Rotation paths and how fast each direction turns (degrees a step):
Each turn is a multiple of 5 degrees from 10 to 175, or 0.
Each row of a path follows its step; steps can be skipped.
Rotation 1:
step 0: [ 20 -15 -36  -7  35  15  12   0   1  -7  33   5   7  -8  -8 -23  -8  -4
   2  -3 -18 -14  -9  17  49 -25   0   0  17   4  -9 -15 -32 -39  14 -15
  19 -16 -23]
step 1: [-15 -10   3 -20  32 -36  19  -9   7  31 -12   0 -15  -7   8  23 -27  -1
  27   8  10 -15  17 -36  -3 -22 -14  10 -40  11  20  23  16  -3  24   8
  16  21   7]
step 2: [-18  -7  31   6   7  20   6 -27  27  35  -9  17 -18 -27   3 -47  17 -13
 -26 -10 -16  21 -31   2 -10   8  10   5  15  24  -1 -11   5   5 -10 -14
  34 -10  13]
step 3: [  6  -6  -9   0   8 -12 -17  -9  11   1  -9 -32  13 -15   5 -22 -43   4
   8 -36  14   5   9  12  60   4   8 -16   8 -23  19  10   8  19 -17 -12
 -17  26 -29]
step 4: [ 10  11  16  12   9  -2   4 -37 -34  38 -35  20   7  -2  10  37   7  16
 -20  23  23 -20  -8   9   4   5 -30   9  22  10  14  34   7   9   8   4
 -13 -24   1]
step 5: [ 31 -16  -6  34   4  29  28  -8  10  -4   7   6  17  24 -38 -40 -29   1
 -13 -20   2 -10   3 -27 -17   4  -8  -2  18 -16 -23 -10  -6  18 -11  14
  31 -17 -11]
step 6: [ -5 -20  10   4   7  -3   1  26 -15  -6 -15 -22   6  -2   7   3 -27  24
  18   4  24   2 -14 -20  39   7  -2  12 -51  -6  20  -4  -8 -10 -23   4
 -23 -30  47]
step 7: [ 12   8   2 -10   4  15 -14   4  14  14 -30   7  22  -5  -5 -24  29 -27
   2  17  18 -36 -29  14  -3  10 -46   4  12  21 -29 -25  19 -24  19   8
   3  17  21]
step 8: [  3 -38 -19 -29  -1 -20  20  11 -12  13   8 -10  10   2  32 -37 -47  19
 -15   4 -10  -6  -3   2 -12   0  30  -1  15 -32  -8 -10   2 -29   6  26
  -2  11 -19]
step 9: [-19  -7 -12 -12  -1 -14 -17   9 -23  45 -24  22 -25  -6 -17  32  22  33
  22 -19   1  21 -15  -5   5  13 -21  11 -23   5  -5   1  24  -9 -37  18
  17   3  -9]
step 10: [  3 -22 -21   2  -1  -1  27 -16   3 -21 -14  25   7  -3 -35 -40  45 -17
   0  -7  -2 -23  -9  -5  18  30  24 -14  37   2  29   7 -13 -12  -4 -10
  13  16  -1]
Directions:
[  1   0  -2   2  -3  -9   1   2   7  -6  21   0  -7  -6   1 -12  -2 -11
  -8  -6  -2 -13  -3  -5   2   5  -6  -3   9 -11  -3   2  -8  -3  -9   3
  -1  -4  -4]	140
[  8   0 -11  15   6   2   8 -12 -13  -7   6  -6   1   5   5   5  12   3
   0   2  15  -1  -2  -4   1   3   4  -5  -3   5  -4   0  -6   8 -11   2
   2   2  -3]	60
[  7   4  -3   0  16  -2  14   7  -8   4  -2  -2  -2   0   6   3  -3   0
  -8   1  -8  -2   0   0 -13 -12  -6   4   4  -5 -10  14   3  -1   9   5
  -4   3  -7]	100
[  6   0 -13  -3   2  -3 -16   0   6   3   2   1   1  16   9   7  -5   3
  -5  -2   2  -8  -6   7  -3  -3   2   6   3   3  12  -1  -1   3   5   9
  13 -10  -7]	90
[-11   0  -1  -3   2  -8  -1  -5   0  -4   4 -12   1   1  -1  13  -6   4
   6  -4   9   9 -12 -10  -8   4 -11  12   9  -2   4   2   0  -8   0 -10
  -5   0   0]	140
[ -3  -6   5  10   1  -9   3  -1   4  -3   4   6  -1   9   4  10 -12  -2
   4  -8   2  -6  -2  -3   7  -5  20  -4  -1  -2  -2   3  12  -6   1   6
 -13   5   6]	145
[ -2   2  -4  -9  -7   3   1 -15  -2  -7   1  11   2  -4   2  -6 -12  -3
   0   6   2   8  -6  -4 -13  -9   3  -5   8  -3  -4   2  -3   9   0  11
   6   4  15]	120
Rotation 2:
step 0: [-11 -21   7 -31 -12  29   6 -15  15 -18  -7 -26   4 -21  43   5  19  13
 -35  17 -29  12  11  30  -3  41   9  16  -3  -6  16 -31 -25 -14  11   4
  12 -28   6]
step 1: [ 15  -6  29   7   8  22   5 -23  50  20  16 -25  16 -22  17   2  18  27
  -2  23  21 -11 -35   2  12  15  11 -12  12 -25  47  -8 -17 -28  20  -3
  11   9   4]
step 2: [  1  -4  31  -1 -11  10  23 -11  18  10  -6  19   7  16   0  21  32  24
 -54 -10   6 -28   9  -2 -52  12   6 -23  -3   1  18  -3 -16 -40  25 -23
   3  12 -12]
step 3: [-15  29  33   2  -2  -6  21 -12  -1 -18  -4 -25  28  -2 -14  -9  40  28
 -41  27  12   5  10  15 -25   7   4  25  15   5  15 -41 -12  19   6   8
  32  16 -16]
step 4: [-10  11  10 -17 -23  -2  10 -36  15 -12  26 -11  24 -33  29   2   3  19
 -11  27  19 -22  -7  19 -47  -8 -27  23  12 -24  10 -11  -5 -33 -34   2
   4 -16   3]
step 5: [ 28 -17 -12  28 -16   9  -7 -32  32  -6   0 -15  30   4  -3  -1  34  34
 -14  16 -30 -35 -11   5 -18  40 -15 -14  10  -7 -17 -14  -9 -25  -3  14
  18 -26 -15]
step 6: [  1   8  20 -10 -23  -5  -4 -22   4  14  10 -34  29  -7 -25  50  15   5
 -10  31   0 -26   7  -9   5  -8   5 -10  18   7   9 -20  21 -43  36  -6
  38   0 -23]
step 7: [  6  14  27 -14 -33 -26  -6 -47  19  -1 -28  -8  -5 -12   3  33  17 -11
 -58  17  28 -11  21  21  -2  21 -20  -2  -3   4   6 -22  -4  -1   6   8
 -15 -22   1]
step 8: [ 18   0   8 -12  28  -7  -2 -25  42  13 -13 -19  -1 -11 -14  20  -5  28
 -18  31   7 -17   9 -20 -18  21 -19  46  33 -13  11 -15 -30  -3  -2  39
  12   3   6]
step 9: [ 13  -1   8 -10   5 -16   4 -50  26   5  15  17  30  -1  37  32  -3  32
 -16  18  -8  10  -4 -29 -38 -10   1 -15  40   8 -12   1  -1 -14  20   4
  -6 -14 -28]
step 10: [ 25 -16  18  28 -14 -17   2 -31  -5 -35 -17  -8  14 -18  -3  31  31  21
   5  32  25 -15  26   7 -21   8   3 -32  22  26 -13  -8 -12   3   8  29
   8  32 -14]
Directions:
[ -5  -6  -8  13   4  -9   7   4   1   1  -5   4  -7  -1   5 -16 -10  -8
  -4   6   0   5   7   2   4  -2  -4   2  -5  -8   0   6  13  -8   8   5
   5   4  -9]	0
[ 0  9 -6  1 -1  5 -1  0 -1  2 -6 -4 13  4  4  6 -4 13  1  8 -8  4 10 14
 11 -3 -2 -1 -4  0 -4 15 -5 -7 -9 -3 -5  9 -3]	65
[ -3   6   9   2  -4   2   4  -2 -14  -7  -4  -6 -11   4  -3  10  13  -7
  -5  10   0   7  14   0  -4  -5  -3  -2  -6  -2  -3  -1  10   8   2  -6
   4   7   8]	95
[  2   8   0   1  -4 -12 -13  11  -4   5   6   5  -3  -6   6  -2  -7  -1
  -2  15 -11  -4   2   4  -9   4   3   5   3 -11   2   0 -12  12   2  -6
   0  -3   2]	85
[ -9   4   2   0  -1  -6  -6  -7   3   8   9   2  10  -4   9   9  -6   0
   0  -6   9   1  -3  -5  -7 -13  -5  -1  -7  -6   5   9  13  -1   3 -14
  -6  -6   4]	145
Rotation 3:
step 0: [-25  22 -54  11  48  -4  -2  -8  31  13   0 -22  28   3  21   6  -9 -13
  -2 -21   3 -25  -6   9  20 -13  -7   0  -7 -30   8  16 -57  33  16  17
  -5  -2  12]
step 1: [-21   4 -37  22  -7 -24  35  -1  18  51 -37 -34 -10  25  -3   6 -10   5
 -13  25 -42   3  35 -11   9   1  19 -12  -2  -3 -13  -5 -12  14   6  21
  21 -26 -24]
step 2: [-16  -9 -15  16  21 -11  11  -1 -34  14  -6  -1  -7  33 -18   1 -56  -1
 -37 -15   7 -29  -9   3 -35  18   1  -5 -11  26  17  30   3  46 -22  12
   7 -22 -27]
step 3: [-38  40 -39  15  13  -4  13 -32 -18  20   4  23  30  -2   0 -21  -3  27
  -8   0  13   2  -7  29  16   3   7  13  -3 -39  22 -18   2  54 -24 -16
 -12   0 -19]
step 4: [  9  16  36  30  -2  -5  18 -24 -27  58  -6   0 -13  20  24 -13 -13   5
   8   3 -41 -15  21 -13  42  15   0   4 -29  -7 -25 -12   3  35 -13 -23
  16   6 -15]
step 5: [ 25  16  22  39   9  15 -17 -10 -35  30  13  -9  15  27   0 -41 -22  31
 -21 -21   6  13  -9   2 -32  15 -17 -14  -1 -18 -27  52  -4   7 -10   1
 -10 -28  -3]
step 6: [ 29  43  10   6  19 -30 -20 -62 -17  -1  18   7  28  -6  22  -7   2  19
 -20  -4   2  19   7   7  -8  -4  30 -16  33 -31  13 -27   9  16  10  -4
  23 -30  -5]
step 7: [ 21  28  12   8  27   0   6 -48 -23  12   9  -2 -18 -24  35  -4 -38   8
 -20  14 -11 -10  35 -22  25 -36 -44 -12  -5  23 -12   3  -7 -10  29 -14
   6  10 -16]
step 8: [ -9   3   3  82  16   8  -7 -11   7 -18   2  -1   9  -6 -16  -5 -10   0
 -20   6  16  -8   3 -16 -14 -29 -25 -14  46 -19 -57  19  -9  -1  12  -8
   1 -13 -13]
step 9: [ -5   5  10   2  24  -1 -19 -26  36   8  47   3  38 -13 -28  35 -29 -16
 -16   8 -15   5  37 -29   2   2  -1 -25  33 -13   5 -21   5  13 -28  10
  21 -25 -11]
step 10: [ 18  -4 -13  -3   3   2  24 -19 -12 -17  -9   4   3 -17 -26 -19 -19 -13
 -47  47 -27   5  50 -18  -2 -21 -40 -20   1  -5  20  18  12  11 -34 -14
  -3  32  -2]
Directions:
[  5   5  -9  12   5   8  -1 -10   3  -6  -3  -3   3   4 -11 -11   5  -6
   3  -7   9   1   3   8  -4   2  -4   9  -2   4  -1   6   6   4   5  12
   2  11  10]	135
[ -3  10   1   1   7  10   3   9   9 -11   4  -3  -9   5   9  -5  12   4
  -4   9  -1  -6   2   7 -11  -2   0   1   3 -14   5  11  -1   4   1  -5
  -7  -1  -7]	140
[ -5   0  -6 -11   5 -14   7   3   1   1  -1   0   3   6  -7   4  10 -13
  -4   7   2   1   0 -11   0   4 -16  14  10  -1  -2   6  -7   3  -1   2
   5  -3   0]	35
[ -9   3  -6  11 -12   0  -1  -9  -8  -7   9   4   3   4   6  11   0  -4
   7  -2   6   1  -4  -4  -9  -3   6   3   0  -2   4   8 -13  -4 -11  -4
  -2  -6  12]	125
Rotation 4:
step 0: [ 35   0 -22 -10 -58   4 -30 -12  -8  26  -3  -5  -9  -1 -12 -16   0  12
 -33   2  17   3 -18  -5  23  15 -30  15  -8  27 -13 -15 -34  -2   4 -40
 -20  36 -44]
step 1: [ 14 -57  13  -4   0 -29  16 -13  10  29  -1 -27  29 -14  36  15  -6 -35
  -6  17 -13 -22  17 -16 -22 -29  12  29 -10  -3 -24   6  -2  48 -13  18
  21  -6  22]
step 2: [ 35  -2  12   1  20  20 -12  -3   4 -11  -1 -24 -25 -13  -6  -7 -33  25
   8 -23  76   2 -14   1 -30 -17 -33  -4  -6 -23  11 -10 -24 -31  19  24
  -8 -29 -20]
step 3: [-21 -35  28  22 -15  -1  10  12   4  28  14   0  29  23  -1  18  36 -20
 -52 -11 -22 -14  16   7  19  -4 -34  28  13  28  20 -18  24 -32  22   7
 -29  -2 -15]
step 4: [ 21  21  31  28  13 -23 -26  30  -7  -2   3 -10  15  -5  15 -28  -6  11
  60   1   0   2   9 -58  -3  -5  -1  32  17  13  12  10 -12 -12 -24  19
  46  -1  16]
step 5: [ 26  11  -7  16  51   0  56   7   6  20  23  27  -6  -2   9   2  34   3
 -25  17  23   8 -32  -4  15   0 -19 -48   4   0   8   0 -18   0  31  -4
   4  23 -41]
step 6: [-24 -12  -7 -10 -24 -20 -16  37 -13  23  21  31  -9  28 -19 -17 -11   9
 -11  -3   1  -5  25   4  13 -15 -29  18 -13  38 -78 -11  -7   0 -13  -4
  28  -3  22]
step 7: [ 15   4  18   3  -3 -25  26  -8 -22 -10 -29 -15  -3 -39   0   2 -26  -7
 -32  38  11  -1 -45 -37 -32   3  40 -13  -2  13   3 -17 -14 -18  12  35
  12  22  37]
step 8: [ 26 -23  12  -6  -6  67   1  50  20 -12  -5 -15 -21 -10 -20 -17  -9  -8
  -5  20   2  -5  -5  14 -10  -9 -42   1   8  15 -31  19  21  24  20  -9
 -29  16 -40]
step 9: [-12 -22  26  21 -10 -30 -19 -34  -2 -20  -8   1   3  29  53   5  -5   9
  -9  16   4  -6  34   6  21  -1  11   9  24   3 -34 -15   8  -8 -16  71
 -18  14  -3]
step 10: [ 25  -7  14   1   6  -2   4  25 -22   1  -5 -50  12  21  -7 -18 -24  50
  14  10  28  13  -9 -37  12 -11  23   6 -16  -9  37 -29  17   3  34 -43
   1  20 -25]
Directions:
[-13   3   9   0 -13  -3   2   2  -1   4   0   1  -1   2 -16   7   0  15
  -6  -1   3  -7   7  -6   3   0   5   1  -9  -6   3  -7  -2 -11  11  -2
  -4  -1   9]	100
[ -4   1  -9   7   4  -3   6   5  -3  10  -9  -1   1   6   2  -6  -2   3
  10   3   6   1   4  -4  12   8 -11   1  12  -5  13  -4  13   3   1   6
  -8  -8   5]	55
[ -2   8  -8  -8  14   3  -3  -1   5  -4  -7  -6   1   2   7   4  -7   7
  -1   8  -2  -4   0 -12 -11   5  -2  -1 -12  -4   7 -10   2  -7  -3   8
  13   2  -3]	135
[  0  12   4  -1   3  -9   5  -9   9   1   0  -2   0  -5  -4  -1  -3   0
   2  11   0  -4  14  -2   5   6  -5  11   4  -5  -2  17  -4   2   1  -2
  -2  14 -11]	85
[-12   2 -10   7  -5 -15  -2   5   0   0   1 -11   6  -1   6  -7  -3  -9
   2  -3   0  -6  -7  -1  -1   1  15  16   2   6  -2  -8   2  -4   2  -6
   1   7  -3]	120
[  1   6  -6   4  -3  14   4  10   3   6  -3   4   6   6   3  11  -6  -5
   4  -6   2  -4 -10   8   0  11  -7  -2  -1  -8  -8   1  -7  -9  11  -3
  -5   6 -10]	130
[ -3  -6   5   5   6  -4  11 -14   8  10   1  -7  -1  -1   8   6   7  -6
  -1   5  -7   2  -2  10   2   7   4 -11  -4   8   6  -5  -3  -3   7   8
  -3  10  10]	170
